Each row has a name. Each piece below is followed by the name of the row it came from, unless a question asks for something else. Each question is about the rows just above it.

-.32, .00, .02, .54, .28, .00, -.34, -.01, -.91, -.50, .03, -.01, .66, .04, .23, .07, -.37 -> <112>
.02, -.08, -.66, .00, .25, -.24, -.02, -.43, .02, .06, .10, .01, .13, .01, -.08, -.92, .34 -> <60>
-.02, -.66, .00, -.01, .26, -.24, .02, .00, .01, -.08, .13, -.43, .34, .10, .06, -.92, .00 -> <111>
How many times does <112> hold .03?
1
q: .02, -.08, -.66, .00, .25, -.24, -.02, -.43, .02, .06, .10, .01, .13, .01, -.08, -.92, .34
<60>
Put .00, -.92, .06, .10, .34, -.43, .13, -.08, .01, .00, .02, -.24, .26, -.01, .00, -.66, -.02 back in order: which row is it?
<111>
-.08, .34, -.43, .02, .00, .10, .13, -.24, .01, .26, -.92, .00, -.02, .00, -.66, .06, -.01 is which row reordered?
<111>
Times .01 occurs in <60>:
2

.43, -.60, .41, -.20, .38, -.40, .05, -.60, -.22, -.11, -.39, .74, -.20, -.27, .41, -.09, .08, -.42, .02, .49, .28, .19, .17, .08, .17, .30, -.15, -.01, -.31, .33, .16, .08, -.31, -.02, -.20, -.28, -.07, -.35, .38, -.25, .38, -.72, .30, -.60, .34  <59>
.34, .18, .41, -.20, .38, -.40, .05, -.16, -.22, -.11, -.39, .74, -.20, -.36, .41, -.09, -.34, -.42, .02, .01, .28, .19, .17, .30, .17, .30, -.15, -.01, -.31, .33, .16, -.43, -.31, -.02, -.20, -.28, -.07, -.35, .38, -.25, -.09, -.72, .30, -.37, .34  <104>
.34, .18, .41, -.20, .38, -.40, .05, -.16, -.22, -.11, -.39, .37, -.20, .09, .41, -.09, -.34, -.42, .02, .01, .28, .19, .17, .30, .17, .30, -.15, -.01, -.31, .33, .16, -.43, -.31, -.02, -.20, -.28, -.07, -.35, .38, -.25, -.09, .04, .30, -.37, .34  <91>
q: .34, .18, .41, -.20, .38, -.40, .05, -.16, -.22, -.11, -.39, .74, -.20, -.36, .41, -.09, -.34, -.42, .02, .01, .28, .19, .17, .30, .17, .30, -.15, -.01, -.31, .33, .16, -.43, -.31, -.02, -.20, -.28, -.07, -.35, .38, -.25, -.09, -.72, .30, -.37, .34
<104>
Count of .38 in <59>:
3
Times .08 occurs in <59>:
3
Which row holds these entries in another order? .34, -.60, .30, -.72, .38, -.25, .38, -.35, -.07, -.28, -.20, -.02, -.31, .08, .16, .33, -.31, -.01, -.15, .30, .17, .08, .17, .19, .28, .49, .02, -.42, .08, -.09, .41, -.27, -.20, .74, -.39, -.11, -.22, -.60, .05, -.40, .38, -.20, .41, -.60, .43
<59>
Put .34, .34, .18, .41, -.20, .38, -.40, .05, -.16, -.22, -.11, -.39, .74, -.20, -.36, .41, -.09, -.34, -.42, .02, .01, .28, .19, .17, .30, .17, .30, -.15, -.01, -.31, .33, .16, -.43, -.31, -.02, -.20, -.28, -.07, -.35, .38, -.25, -.09, -.72, .30, -.37 back in order: which row is it?
<104>

